Each row is where one point has got to under a steady rotation. How many ticks took it there?
The counts run from 0 to 196.
152	121	130	155	119	160	115	102	95	168	157	185	140	114	133	167	147	109	142	143	131	158	103	121	135	133	160	138	172	140	159	142	111	129	125	131	112	143	137	109	135	176	104	127	140	115	103	117	114	96	137	148	127 -> 158
165	110	147	125	151	150	115	113	109	121	85	168	135	115	122	159	136	120	146	161	82	155	148	139	153	130	160	106	161	123	124	148	124	162	120	147	122	119	144	142	137	152	121	106	144	113	142	124	83	144	94	142	154 -> 17
165	112	160	128	111	95	122	114	125	120	129	143	120	154	113	135	138	162	151	166	91	151	133	165	173	144	142	141	147	134	155	144	118	139	161	158	137	123	136	144	101	107	142	98	167	118	119	125	109	95	132	155	153 -> 94
169	113	163	114	140	123	106	142	112	123	114	163	125	169	117	157	119	125	130	161	106	176	136	128	149	132	140	106	173	130	126	133	122	160	125	138	136	102	136	137	150	137	122	131	170	97	142	121	85	118	118	171	135 -> 175
145	126	123	164	130	151	110	110	106	153	99	159	160	99	119	151	110	103	136	157	121	140	114	105	133	110	142	133	146	161	105	130	146	142	166	170	118	112	95	135	91	112	140	126	154	119	103	132	167	103	134	150	145 -> 30
149	108	104	176	169	161	126	102	120	138	90	149	136	102	139	148	116	83	139	140	131	163	138	106	133	107	170	136	161	159	126	148	134	162	134	152	116	115	92	113	112	127	123	143	129	129	129	129	156	147	125	146	138 -> 25
145	115	162	176	114	145	93	100	97	139	113	171	135	115	120	160	110	118	144	146	106	141	106	120	138	103	150	133	146	137	133	128	147	151	154	176	121	127	107	166	98	134	145	113	133	127	91	115	135	102	138	146	152 -> 151
139	117	114	125	122	136	141	101	92	134	102	111	144	155	117	137	128	101	151	182	114	140	150	112	142	113	145	99	160	126	100	129	110	161	145	162	138	103	118	113	117	94	136	133	152	125	127	109	77	93	158	138	142 -> 9
141	115	117	147	102	138	160	97	114	132	137	116	143	162	130	125	136	102	138	167	124	134	117	102	153	129	142	130	154	129	119	112	108	165	158	132	141	110	122	101	125	94	139	129	158	125	103	108	116	70	179	144	155 -> 127
164	105	121	150	174	158	123	106	125	127	90	166	128	105	138	160	130	101	141	143	110	172	148	128	143	125	175	124	169	142	138	160	123	165	114	136	115	123	119	119	134	153	110	128	130	122	143	130	119	163	101	144	141 -> 21
156	102	154	124	116	140	132	109	127	102	122	157	136	145	122	142	146	129	146	161	87	147	136	147	169	146	150	120	163	100	141	126	119	171	135	132	140	119	159	139	143	137	126	104	160	121	131	119	69	105	124	144	160 -> 135
153	126	102	162	139	134	151	87	90	169	90	114	121	106	142	138	136	101	144	159	105	126	130	108	146	122	160	135	128	167	111	153	108	141	154	164	117	130	108	100	98	104	146	117	128	123	103	117	158	129	144	133	156 -> 67
162	131	131	149	111	147	138	107	97	166	91	147	141	91	134	140	152	113	129	159	87	107	108	116	163	149	137	134	124	156	104	126	127	138	165	156	117	125	146	126	121	128	151	94	157	104	98	131	148	110	122	136	166 -> 72
168	114	181	171	114	131	110	123	106	148	118	170	106	126	148	149	132	116	117	125	98	133	93	114	162	145	141	145	139	153	139	114	138	159	146	145	121	124	141	144	147	154	148	109	148	102	94	118	143	122	130	161	153 -> 114
148	99	115	173	141	126	145	79	113	140	113	115	96	119	158	129	163	111	159	133	112	141	151	142	166	137	180	148	151	152	164	154	109	152	132	156	118	141	132	99	117	128	138	125	121	149	121	112	104	138	147	128	130 -> 103
138	93	127	186	149	147	122	88	130	106	97	132	122	128	142	142	115	93	152	136	127	156	145	120	144	99	172	136	161	135	143	140	142	183	136	162	128	116	95	132	106	114	138	141	124	152	123	113	124	133	149	141	141 -> 145
140	88	124	183	155	148	127	87	133	103	101	133	121	128	145	140	120	95	154	134	127	160	150	124	148	106	178	136	163	134	151	139	137	184	131	157	129	119	100	126	111	118	133	142	124	151	128	114	117	140	145	145	139 -> 144
137	104	145	189	129	145	105	92	112	121	99	147	131	121	131	148	105	102	148	142	117	144	125	115	143	95	160	133	148	137	132	129	150	169	153	181	126	117	93	153	94	113	149	130	129	143	101	114	135	118	147	145	149 -> 148
129	116	120	146	111	152	127	116	101	148	111	125	147	136	133	135	142	79	132	147	136	129	130	98	146	132	133	114	168	150	102	96	136	162	146	157	131	95	126	105	139	120	146	155	170	122	122	120	86	85	166	148	116 -> 167
175	118	124	144	170	110	135	111	106	155	108	136	94	135	139	150	129	128	143	151	107	175	145	134	147	127	172	134	149	162	150	182	92	139	122	145	120	136	115	103	115	128	118	122	129	113	132	117	140	156	118	155	140 -> 61
173	116	169	164	124	133	124	122	117	149	145	177	108	143	150	153	134	118	112	126	109	155	93	110	153	151	148	149	151	149	157	126	115	155	131	117	121	131	141	124	155	160	123	120	150	97	97	118	153	120	133	169	146 -> 117
139	116	105	129	129	136	146	102	97	138	116	112	140	164	122	135	128	96	149	178	130	152	146	106	137	114	152	107	168	131	109	136	101	159	138	150	139	107	109	98	119	95	128	145	150	125	128	107	87	92	167	144	133 -> 7
142	101	119	184	134	132	140	79	108	140	100	109	98	113	164	127	158	98	153	127	116	128	147	131	166	131	174	144	143	157	148	139	126	160	137	167	118	134	127	107	118	123	153	128	122	148	114	110	110	138	155	127	132 -> 105
153	114	115	161	123	138	162	103	121	146	156	132	124	161	147	135	136	99	128	151	142	159	109	95	145	132	157	147	162	142	146	128	95	159	141	107	134	120	117	83	138	117	120	142	148	117	102	109	145	92	176	156	143 -> 123
150	119	93	126	135	143	140	120	119	161	136	143	146	123	129	138	164	107	142	152	141	161	142	130	149	156	152	136	180	164	141	142	110	129	137	130	118	120	138	73	130	137	111	146	176	114	142	138	104	96	140	149	105 -> 42
156	114	147	118	130	140	118	110	97	123	81	151	142	127	114	152	133	118	150	176	82	139	145	132	154	126	146	96	154	118	104	134	125	162	137	163	129	112	142	148	131	130	137	104	153	114	135	119	68	116	112	139	160 -> 14
166	110	111	148	146	144	157	127	154	134	132	150	133	124	149	129	155	106	121	134	130	161	127	123	166	171	151	159	165	161	149	129	120	157	145	104	123	115	143	82	146	133	118	137	176	110	134	145	153	121	129	159	136 -> 81
168	109	132	124	166	123	125	119	115	125	118	151	116	166	123	157	114	120	143	163	117	191	151	127	137	116	164	114	176	132	140	164	97	159	114	133	132	115	114	112	133	130	105	140	145	112	148	116	104	138	122	166	135 -> 179
145	115	107	176	155	158	121	102	115	144	91	146	145	100	135	150	109	85	138	146	129	152	128	100	132	105	161	136	153	164	114	139	141	158	150	163	116	113	88	119	99	113	135	143	140	129	115	131	167	130	135	146	139 -> 27
136	116	103	157	124	164	135	101	100	166	145	146	141	120	144	147	155	83	140	139	150	149	120	103	135	138	158	134	179	150	140	126	114	141	128	131	119	125	127	83	142	154	116	153	146	124	116	118	102	90	162	143	108 -> 162
164	104	128	144	174	156	120	109	119	126	90	169	126	110	134	163	132	106	144	147	102	170	146	131	147	125	172	120	167	137	138	158	122	164	111	138	117	126	128	125	137	156	110	121	137	118	146	128	108	161	97	144	145 -> 20
